In the data rows, the value 128 means zero.
Some points, each followed by its number:
[166  96 104 117 132 131 156 158 119 128 105 111] 0
[136 117 123 137 148 135 152 113 127 124 113 118] 1
[118 134 135 137 124 142 121 111 128 110 132 149] 2
[106 147 142 119 130 128 109 134 126 134 128 142] 3
[125 121 137 144 128 151 120 116 133  99 137 163] 4
[104 117 142 153 117 167 123 111 141  82 136 170] 5
[104 135 133 121 138 139 154 115 125 146 132 126] 6
[127 123 125 132 152 142 158 115 125 127 126 112] 7
[115 150 133 131 152 162 144 101 107 125 135  98] 8
[148 112 111 114 130 118 136 145 124 121 113 125] 9
[105 101 191 190 101 213  91 106 137  17 155 242] 10
[142  83 140 147 148 155 109 153 141  62 148 150] 11
[128 126 124 132 135 131 126 136 123 113 120 124] 12
New points follow, each followed by the numbers of its five nearest points above by angle, nearest first.
[ 79 146 120 107  96  72 169  92 122 232 133 144] -> 6 3 7 8 1
[122 129 127 133 126 123 147 110 127 154 130 124] -> 6 7 1 8 0
[119 146 148 133 121 191 113 113 119 164 137 102] -> 8 6 3 7 2
[ 90 108 110 128 114 108 150 123 122 156 112 113] -> 6 7 1 0 9
[123 131 129 133 144 138 123 137 126 101 118 128] -> 12 11 5 10 4
[171 130 110 118 122  90 123 147 126 110 115 132] -> 9 0 12 11 1
[127 114 126 142 131 138 104 150 134 106 103 120] -> 12 11 10 9 5
[ 85 175 133  95 132 108  63 159 175  58 106 137] -> 3 12 2 11 5
[ 91 132 120 118  98  92 153 103 126 200 136 135] -> 6 3 7 8 1
[ 77 130 139 115 156 158 176  95 125 141 141 140] -> 6 7 8 1 2
[113 130 120 134 119 122 137 105 128 154 129 115] -> 6 8 7 1 3
[123 136 153 147  93 128  68 175 148 123 127 121] -> 3 11 10 5 12
[111 126 123 120 115  81 153 112 132 186 131 139] -> 6 3 7 9 1
[ 97 144 149 114 129 135  88 156 121 111 113 157] -> 3 10 2 5 4
[ 72 142 116 113  75  35 184  65 122 255 141 166] -> 6 3 7 1 8
[122 175 135  76 104 148  69 139 179  86 134 115] -> 3 2 10 5 11
[143 116 110 131 100 102 102 139 132 146 128 132] -> 9 0 3 11 12
[117 141 129 122 136 139 118 131 131 107 120 111] -> 12 8 3 11 2
[119 125 106 131 102 127 125 119 123 152 134 107] -> 6 8 0 7 9
[ 87 155 162 105 145 129  97 157 122 127 129 151] -> 3 2 10 5 4
[111 139 122 121 117 105 142 109 124 165 130 131] -> 6 3 8 7 1
[102 139 124 123 112  92 153 100 120 202 135 137] -> 6 3 7 8 1
[135 139 124 126 142 127 122 140 108 108 122 119] -> 12 9 8 0 11
[112 153 148 116 130 128 105 141 121 125 127 145] -> 3 2 10 4 5
